Here is a table of points, one per row:
{ 0.26,  0.54, -0.47,  0.23,  1.52,  0.30,  0.10, -1.06,  0.53,  1.08,  0.56,  0.30, -0.24,  1.38,  1.06,  1.59,  0.35,
  0.60,  1.22,  0.91,  2.53, -0.15,  0.83,  0.85}
{ 1.07,  0.58,  0.97,  1.71,  1.11,  0.89,  0.38,  0.28,  1.93,  0.39,  1.26, -1.54,  0.66,  1.62,  1.23,  1.18,  0.59,
  0.92,  0.19,  0.42,  3.05, -0.51,  0.57,  0.07}
{ 1.10,  0.56,  0.47,  1.71,  0.49, -0.08,  0.84,  0.68,  1.65,  1.07,  0.54, -0.66,  1.21,  1.35, -0.10,  0.08,  0.87,
  0.01,  1.05, -0.03,  1.62,  1.22,  1.25,  1.04}
{ 0.79,  1.67,  1.40,  1.06,  1.31, -0.11,  0.26,  1.11,  0.08,  1.30,  0.78,  1.30, -0.49,  1.61,  1.26,  1.76,  0.69,
  1.05,  0.75,  0.51,  0.77,  1.21,  1.38,  1.48}
{ 0.04,  0.42,  0.07, -0.20,  0.15,  1.14,  1.91,  0.07,  0.45,  0.77,  1.55,  0.43,  1.45,  0.62,  0.58, -0.42,  0.49,
  0.85,  0.63,  0.84,  0.97,  1.69,  0.19,  1.19}
{ 0.53,  0.12,  0.00,  0.59,  0.98,  1.09,  0.90, -0.03,  0.03,  1.27,  0.59,  0.03,  1.16,  0.90,  0.10,  0.93,  1.14,
  0.33,  0.26,  0.54,  0.74,  0.76,  0.84,  1.01}
{ 1.24,  1.49,  0.94,  0.60,  1.13,  1.27,  0.81,  1.44,  0.49,  1.28,  0.87,  0.95,  0.70,  0.88,  0.07,  0.30, -0.08,
  1.36,  1.04,  1.19,  0.74,  0.24,  1.29,  1.03}
{ 1.42,  1.27, -0.03,  0.49,  0.54,  0.76,  1.29,  1.93, -0.41,  0.90,  1.30,  0.58,  0.26, -0.12,  0.87,  1.26,  0.24,
  1.21,  0.76,  0.59,  1.04,  1.04,  1.36,  1.09}
{ 1.55,  1.93, -0.24,  1.73, -0.31,  0.67,  1.11,  1.23, -0.12,  1.83,  1.04, -1.01,  2.13, -0.22,  1.65,  0.44,  1.16,
  0.33, -0.23,  0.20,  0.78,  2.12,  1.29,  0.73}
{ 0.27,  0.20,  0.43, -0.66,  1.64,  0.04,  0.47,  0.29,  0.24,  0.66, -0.16,  2.57, -0.37,  0.69, -0.81,  0.95, -0.29,
  1.25,  1.56,  0.61,  1.29,  0.77,  0.93,  1.34}
{ 1.35,  1.45,  1.06,  0.16,  0.59,  0.29,  1.49,  1.02,  1.13,  1.05,  1.15,  0.96,  0.10,  1.13,  0.35,  1.06,  1.35,
  0.94, -0.06,  1.35,  0.79,  1.38,  0.79,  1.38}
{-0.07,  0.61,  0.78,  0.75,  0.84, -0.29,  0.41,  0.34,  1.69,  0.84,  0.66,  0.54, -0.20,  0.47,  0.04, -0.01,  0.16,
  0.70,  1.60,  1.46,  1.10,  0.39,  1.19,  0.66}
{ 1.05,  0.78,  0.14,  0.64,  0.76,  0.12,  0.81,  0.20,  0.65,  0.97,  0.86,  0.20,  0.40,  1.40,  0.36,  0.52,  0.70,
  0.52,  0.22, -0.07,  1.44,  0.23,  0.93,  1.14}
{ 1.23,  0.70,  1.09,  1.52,  1.01,  1.03,  0.80,  0.51,  1.36,  0.62,  0.85,  0.64,  0.34,  1.23,  0.33,  0.80,  0.76,
  0.82,  0.47,  1.22,  1.54, -0.01,  1.06,  0.65}
{ 0.82, -0.23,  1.82,  0.36,  0.68,  0.03,  2.58,  1.33,  1.59,  0.97,  1.34,  0.70,  1.26,  1.13,  1.09,  0.46,  0.89,
  0.38,  1.10,  0.74, -0.22,  2.16,  1.37,  1.65}
{ 1.89,  1.89,  1.09,  1.12,  0.67,  0.16,  0.64,  1.78,  0.35,  0.92,  1.06,  0.08,  1.10,  1.05,  1.48,  1.52,  0.76,
  1.33, -0.21,  0.37,  0.97,  1.25,  1.45,  1.57}
{ 0.93,  0.82,  0.06, -0.17,  0.25,  0.91,  0.94,  0.02,  0.19,  0.98,  1.28,  0.90,  1.10,  0.82,  0.89,  0.37,  0.11,
  1.00,  0.96,  1.41,  1.43,  1.08,  0.54,  0.92}
{ 0.79, -0.13,  1.08,  0.57,  1.82, -0.34,  1.04, -0.11,  1.47,  1.05,  1.37,  0.25,  1.17,  0.98,  0.45,  0.12,  1.09,
  0.13,  1.16,  0.05,  0.90,  1.44,  1.44,  1.09}
{ 1.16,  1.15, -0.29, -0.67,  1.05, -0.08,  0.99,  1.02,  0.27,  1.57,  0.89,  1.93,  0.93,  0.58,  0.59,  0.33, -0.10,
  0.84,  1.36,  1.61, -0.18,  1.37,  0.79,  0.82}
{-2.02, -0.42,  0.34, -0.94,  2.03,  0.44,  0.65, -2.49,  1.81, -0.47,  0.53,  1.81, -0.86,  1.80, -1.11, -0.26, -0.52,
  0.96,  0.53,  1.18,  2.94, -0.16,  0.10,  1.00}
{ 0.50,  0.38,  1.45,  1.27,  0.63, -0.15,  1.51,  0.02,  1.76,  0.16,  0.97,  0.08,  1.35,  1.44,  0.68, -0.42,  1.88,
 -0.16,  1.03, -0.41,  1.07,  0.73,  0.77,  1.34}
{ 1.63,  2.18,  0.74,  1.21,  0.18,  1.39,  1.20,  1.87,  0.15,  1.23,  1.51,  0.51,  1.09, -0.23,  0.54,  1.35, -0.02,
  1.31,  0.62,  0.90,  0.82,  0.44,  1.34,  0.48}
{ 1.34,  1.67, -0.04,  0.49,  0.13,  0.39,  0.39,  1.93, -0.37,  1.57, -0.02,  1.31,  0.86, -0.17, -0.17,  0.85,  0.00,
  1.34,  0.90,  0.58,  0.78,  1.14,  0.58,  0.80}
{ 0.46,  0.35, -0.18, -0.06,  0.58,  1.43,  0.79,  0.76,  0.41,  0.39,  0.77,  1.11,  0.36,  0.00,  0.43,  0.77, -0.43,
  0.33,  0.27,  1.38,  1.14,  0.63,  0.63,  0.25}
{ 1.35,  1.81,  0.94,  1.02,  0.83,  1.18,  0.77,  1.38,  0.42,  0.96,  1.15,  2.22,  0.03,  0.59,  0.68,  1.25, -0.59,
  0.78,  0.49,  1.59, -0.27,  0.06,  0.88, -0.13}
{ 0.93,  1.76, -0.23, -1.04,  1.12, -0.08,  1.88,  1.93, -1.01,  0.78,  1.33,  3.23,  0.75, -0.46,  0.33,  1.08, -0.94,
  1.71,  1.86,  0.93, -1.66,  1.84,  0.60,  0.59}
{ 0.10,  1.15,  0.45,  0.23,  2.18,  0.59,  1.29,  0.18,  0.19,  0.35, -0.91,  1.96,  0.85,  1.46, -0.29,  1.49, -0.09,
  0.24,  1.76,  0.61,  0.84,  0.17, -0.17,  0.94}
{ 1.27, -0.21, -0.21,  1.44,  0.52,  1.15,  1.12, -0.40,  0.99,  0.53,  0.93, -1.31,  2.16,  0.05,  0.16,  0.60,  1.69,
  0.19,  0.39,  0.62,  2.34,  0.73,  0.42, -0.08}
Along one direction, these points spread out more than along any other. Take the direction at right angles to it along which they spread out most. Go by this last direction. How far along it is each point below, from 0 to 99? The average is 50, and the first point in the table lies past the average. One standard deviation of the points above along it is 16.
{ 0.93,  1.76, -0.23, -1.04,  1.12, -0.08,  1.88,  1.93, -1.01,  0.78,  1.33,  3.23,  0.75, -0.46,  0.33,  1.08, -0.94,
  1.71,  1.86,  0.93, -1.66,  1.84,  0.60,  0.59} 75
{ 0.82, -0.23,  1.82,  0.36,  0.68,  0.03,  2.58,  1.33,  1.59,  0.97,  1.34,  0.70,  1.26,  1.13,  1.09,  0.46,  0.89,
  0.38,  1.10,  0.74, -0.22,  2.16,  1.37,  1.65} 42
{ 1.16,  1.15, -0.29, -0.67,  1.05, -0.08,  0.99,  1.02,  0.27,  1.57,  0.89,  1.93,  0.93,  0.58,  0.59,  0.33, -0.10,
  0.84,  1.36,  1.61, -0.18,  1.37,  0.79,  0.82} 63
{ 0.26,  0.54, -0.47,  0.23,  1.52,  0.30,  0.10, -1.06,  0.53,  1.08,  0.56,  0.30, -0.24,  1.38,  1.06,  1.59,  0.35,
  0.60,  1.22,  0.91,  2.53, -0.15,  0.83,  0.85} 59
{ 0.04,  0.42,  0.07, -0.20,  0.15,  1.14,  1.91,  0.07,  0.45,  0.77,  1.55,  0.43,  1.45,  0.62,  0.58, -0.42,  0.49,
  0.85,  0.63,  0.84,  0.97,  1.69,  0.19,  1.19} 49
{ 0.93,  0.82,  0.06, -0.17,  0.25,  0.91,  0.94,  0.02,  0.19,  0.98,  1.28,  0.90,  1.10,  0.82,  0.89,  0.37,  0.11,
  1.00,  0.96,  1.41,  1.43,  1.08,  0.54,  0.92} 53
{ 1.35,  1.45,  1.06,  0.16,  0.59,  0.29,  1.49,  1.02,  1.13,  1.05,  1.15,  0.96,  0.10,  1.13,  0.35,  1.06,  1.35,
  0.94, -0.06,  1.35,  0.79,  1.38,  0.79,  1.38} 47
{ 1.42,  1.27, -0.03,  0.49,  0.54,  0.76,  1.29,  1.93, -0.41,  0.90,  1.30,  0.58,  0.26, -0.12,  0.87,  1.26,  0.24,
  1.21,  0.76,  0.59,  1.04,  1.04,  1.36,  1.09} 45
{ 1.10,  0.56,  0.47,  1.71,  0.49, -0.08,  0.84,  0.68,  1.65,  1.07,  0.54, -0.66,  1.21,  1.35, -0.10,  0.08,  0.87,
  0.01,  1.05, -0.03,  1.62,  1.22,  1.25,  1.04} 33
{ 1.35,  1.81,  0.94,  1.02,  0.83,  1.18,  0.77,  1.38,  0.42,  0.96,  1.15,  2.22,  0.03,  0.59,  0.68,  1.25, -0.59,
  0.78,  0.49,  1.59, -0.27,  0.06,  0.88, -0.13} 58
